In the data rows, 128 means zero.
Some points:
  129  109  119  107  165  123  135  131  113  123  105  111  129  59  67  155  151  183  83  133  119  160  135  188  168  155  149  125  185  63  134  78  127  109  123  153  86  149  122  114  108  153  170  93  112  140  148  112  75  135  126  124  78  135  74  95  115  179  149  98  115  102  177  159  119  101  92
  141  111  92  152  179  149  140  195  116  145  151  187  80  88  171  138  168  94  168  157  164  134  147  133  113  137  115  121  158  98  87  134  119  118  102  60  135  137  86  174  218  129  180  148  87  108  59  119  70  149  78  139  121  127  131  176  176  110  139  106  88  111  148  110  88  141  145
  132  108  148  97  124  96  131  107  95  94  101  102  130  142  123  182  84  181  159  87  65  149  136  161  92  116  98  88  190  171  71  187  144  102  80  103  180  85  126  89  98  146  140  129  156  183  108  143  158  79  105  133  150  138  113  168  135  151  145  118  96  98  135  148  139  146  138
  126  132  102  116  118  148  98  157  152  156  159  106  133  139  201  89  69  147  104  160  84  60  178  88  113  102  145  88  134  105  144  109  157  144  169  140  148  166  122  150  110  125  135  154  144  133  117  175  115  80  181  129  94  133  151  71  107  105  121  138  122  116  101  104  129  102  116
  79  140  176  84  108  131  145  110  123  157  125  134  159  100  123  94  87  212  114  80  97  146  90  137  96  150  103  127  90  114  181  153  133  105  176  92  157  179  84  157  121  100  109  190  150  77  149  89  158  73  79  122  74  94  167  90  113  92  72  156  168  133  103  85  133  115  85
  89  132  105  94  99  177  87  172  100  168  141  167  150  132  114  122  83  162  183  164  144  91  179  138  114  93  167  207  88  135  124  144  169  116  145  119  135  122  118  158  124  131  98  140  143  103  110  114  158  88  136  93  176  105  119  90  96  88  95  158  113  117  127  114  168  124  94
  112  133  97  179  114  155  140  137  150  122  108  149  118  156  182  60  177  184  101  181  91  91  120  187  96  135  126  157  146  170  138  96  160  152  140  166  127  153  171  94  154  109  87  146  140  121  138  130  127  151  125  96  170  115  138  143  131  143  127  149  182  134  84  126  120  74  125
  157  126  178  128  183  129  124  107  94  114  122  112  127  217  151  151  170  157  141  74  163  129  114  199  145  139  154  96  136  124  144  144  116  146  114  87  77  100  114  136  96  153  154  102  138  120  143  93  107  133  123  155  142  146  80  145  128  154  131  106  112  95  155  156  119  113  110
  141  81  138  158  122  108  109  97  123  102  84  127  132  148  91  151  85  83  201  134  138  146  80  118  192  186  124  120  176  199  140  65  132  58  131  181  80  137  108  101  137  169  138  86  99  154  145  82  83  68  132  135  113  155  113  94  109  151  132  82  127  110  117  158  147  129  84
  128  166  155  144  92  85  111  109  128  134  150  156  157  89  104  151  192  94  102  163  136  88  100  93  158  79  118  119  112  108  87  150  86  121  157  113  121  92  93  106  141  98  91  102  88  198  165  70  178  157  191  59  64  148  140  163  178  135  121  130  183  103  160  123  97  177  149
  178  105  128  100  107  123  111  140  113  97  82  86  80  145  103  160  136  198  181  121  161  161  150  93  147  156  98  88  126  109  151  72  91  106  120  101  89  145  90  85  89  158  123  108  117  110  177  114  96  132  120  127  168  126  99  180  130  147  163  118  134  107  150  146  167  115  118
  114  192  93  186  87  162  134  189  138  175  110  106  115  83  101  137  109  93  74  77  108  174  102  99  127  152  163  135  94  194  152  122  157  153  134  141  115  138  185  171  93  143  109  114  94  105  78  132  67  99  159  57  167  85  111  123  86  142  117  117  110  175  126  154  114  108  136
  160  117  143  79  155  101  84  115  99  99  109  119  83  99  103  131  151  160  146  106  76  109  109  117  140  179  106  113  105  125  101  168  133  142  91  107  159  127  185  108  113  157  166  115  115  144  148  93  149  143  99  180  117  133  89  122  142  155  156  120  85  122  75  174  182  141  161
  126  108  160  93  149  136  196  132  105  106  148  117  161  101  100  108  104  62  196  136  90  105  197  108  97  90  86  120  163  161  183  128  160  170  168  91  164  166  206  117  105  95  102  160  158  82  188  157  145  141  116  124  86  126  152  105  127  82  92  152  166  101  87  94  141  121  71
  125  108  118  95  107  99  145  132  170  145  152  104  124  201  129  142  142  101  80  113  101  87  138  170  82  103  148  171  125  191  147  96  185  180  152  167  161  166  99  114  153  101  137  158  165  110  164  192  113  161  127  135  61  152  128  113  136  114  133  151  147  115  98  126  210  131  160
  120  185  81  158  177  128  124  194  130  136  168  154  127  187  116  137  157  86  81  135  132  200  184  103  159  82  158  130  122  136  123  68  90  137  117  139  89  112  85  138  171  146  168  159  115  155  202  126  150  158  78  160  193  116  169  108  165  155  129  68  128  159  102  124  81  131  159
  124  138  190  175  132  106  88  66  196  122  165  150  156  81  107  154  157  109  109  152  131  136  83  99  170  86  109  138  105  77  94  158  98  137  118  101  176  94  101  124  160  101  113  90  94  95  180  221  144  141  174  100  201  163  140  128  139  109  123  120  152  152  152  76  108  168  164
  137  90  146  100  120  137  98  103  91  117  120  78  74  86  198  51  89  74  116  81  139  138  94  174  123  178  83  133  82  149  95  142  113  84  80  95  154  85  184  196  77  96  123  150  189  189  85  156  160  169  86  170  109  159  108  99  177  96  185  165  92  86  196  81  99  165  144
  174  90  99  123  150  87  118  120  111  90  79  87  140  180  91  106  135  119  146  89  141  116  104  152  121  126  101  82  136  66  160  147  146  85  110  86  141  104  168  66  103  160  122  120  132  157  68  118  159  99  116  147  147  146  147  116  111  159  165  111  121  104  107  145  188  199  150
  135  175  153  100  124  95  100  105  118  103  150  184  152  129  108  164  18  83  75  177  173  159  83  102  87  83  78  113  151  99  128  156  110  147  113  121  92  82  102  94  153  93  75  77  101  141  157  67  160  185  171  113  63  170  173  149  148  152  153  129  173  197  153  152  122  117  158
  130  112  100  207  161  145  160  110  117  141  181  91  74  147  119  81  146  137  143  174  186  183  142  146  132  132  159  135  180  96  59  121  105  113  126  129  137  148  106  139  87  142  168  125  134  114  137  110  97  149  95  185  73  84  110  179  133  109  108  116  87  131  131  154  100  150  157
  92  159  67  138  85  107  194  111  198  115  112  161  113  148  164  123  125  116  176  118  150  127  111  105  109  114  160  120  63  136  116  149  120  169  141  186  103  126  183  132  139  136  167  137  114  107  85  151  116  120  122  79  170  92  120  107  89  154  101  135  120  169  136  158  93  76  81
  90  140  135  130  85  180  179  123  109  173  79  138  141  85  183  158  134  96  92  84  138  124  164  90  120  134  163  169  91  111  110  151  121  120  147  149  103  165  162  148  146  146  115  124  181  90  101  107  128  73  191  162  142  99  161  115  99  137  97  182  152  166  110  113  122  117  93
  134  138  120  122  113  165  171  157  182  155  136  129  153  161  139  78  145  155  135  145  94  101  156  113  112  125  156  183  131  162  196  89  133  170  110  148  94  100  92  108  157  128  124  141  136  153  65  168  127  172  169  163  151  88  84  129  90  113  129  127  135  154  105  130  114  108  145
  126  103  157  136  144  128  78  83  126  111  163  146  194  98  113  177  187  112  96  156  180  85  105  85  188  171  131  121  113  102  135  172  98  117  138  226  178  123  111  181  148  84  83  134  97  111  82  161  159  147  101  111  169  164  182  192  139  69  118  147  93  143  166  89  101  130  166
There is one direction along which these points spread out most. Take the direction at right angles to it along which they spread out most. Then take the direction at right angles to both along which they spread out most. Go by this last direction. How far along it is each point below, from 0 to 99? 50 is the average, and the first point above lies past it. One standard deviation of the points above along it is 16.
  124  138  190  175  132  106  88  66  196  122  165  150  156  81  107  154  157  109  109  152  131  136  83  99  170  86  109  138  105  77  94  158  98  137  118  101  176  94  101  124  160  101  113  90  94  95  180  221  144  141  174  100  201  163  140  128  139  109  123  120  152  152  152  76  108  168  164 44
  114  192  93  186  87  162  134  189  138  175  110  106  115  83  101  137  109  93  74  77  108  174  102  99  127  152  163  135  94  194  152  122  157  153  134  141  115  138  185  171  93  143  109  114  94  105  78  132  67  99  159  57  167  85  111  123  86  142  117  117  110  175  126  154  114  108  136 70
  129  109  119  107  165  123  135  131  113  123  105  111  129  59  67  155  151  183  83  133  119  160  135  188  168  155  149  125  185  63  134  78  127  109  123  153  86  149  122  114  108  153  170  93  112  140  148  112  75  135  126  124  78  135  74  95  115  179  149  98  115  102  177  159  119  101  92 66
  141  81  138  158  122  108  109  97  123  102  84  127  132  148  91  151  85  83  201  134  138  146  80  118  192  186  124  120  176  199  140  65  132  58  131  181  80  137  108  101  137  169  138  86  99  154  145  82  83  68  132  135  113  155  113  94  109  151  132  82  127  110  117  158  147  129  84 62
  174  90  99  123  150  87  118  120  111  90  79  87  140  180  91  106  135  119  146  89  141  116  104  152  121  126  101  82  136  66  160  147  146  85  110  86  141  104  168  66  103  160  122  120  132  157  68  118  159  99  116  147  147  146  147  116  111  159  165  111  121  104  107  145  188  199  150 37
  132  108  148  97  124  96  131  107  95  94  101  102  130  142  123  182  84  181  159  87  65  149  136  161  92  116  98  88  190  171  71  187  144  102  80  103  180  85  126  89  98  146  140  129  156  183  108  143  158  79  105  133  150  138  113  168  135  151  145  118  96  98  135  148  139  146  138 32
  79  140  176  84  108  131  145  110  123  157  125  134  159  100  123  94  87  212  114  80  97  146  90  137  96  150  103  127  90  114  181  153  133  105  176  92  157  179  84  157  121  100  109  190  150  77  149  89  158  73  79  122  74  94  167  90  113  92  72  156  168  133  103  85  133  115  85 24
  126  103  157  136  144  128  78  83  126  111  163  146  194  98  113  177  187  112  96  156  180  85  105  85  188  171  131  121  113  102  135  172  98  117  138  226  178  123  111  181  148  84  83  134  97  111  82  161  159  147  101  111  169  164  182  192  139  69  118  147  93  143  166  89  101  130  166 43
  90  140  135  130  85  180  179  123  109  173  79  138  141  85  183  158  134  96  92  84  138  124  164  90  120  134  163  169  91  111  110  151  121  120  147  149  103  165  162  148  146  146  115  124  181  90  101  107  128  73  191  162  142  99  161  115  99  137  97  182  152  166  110  113  122  117  93 51
  160  117  143  79  155  101  84  115  99  99  109  119  83  99  103  131  151  160  146  106  76  109  109  117  140  179  106  113  105  125  101  168  133  142  91  107  159  127  185  108  113  157  166  115  115  144  148  93  149  143  99  180  117  133  89  122  142  155  156  120  85  122  75  174  182  141  161 39
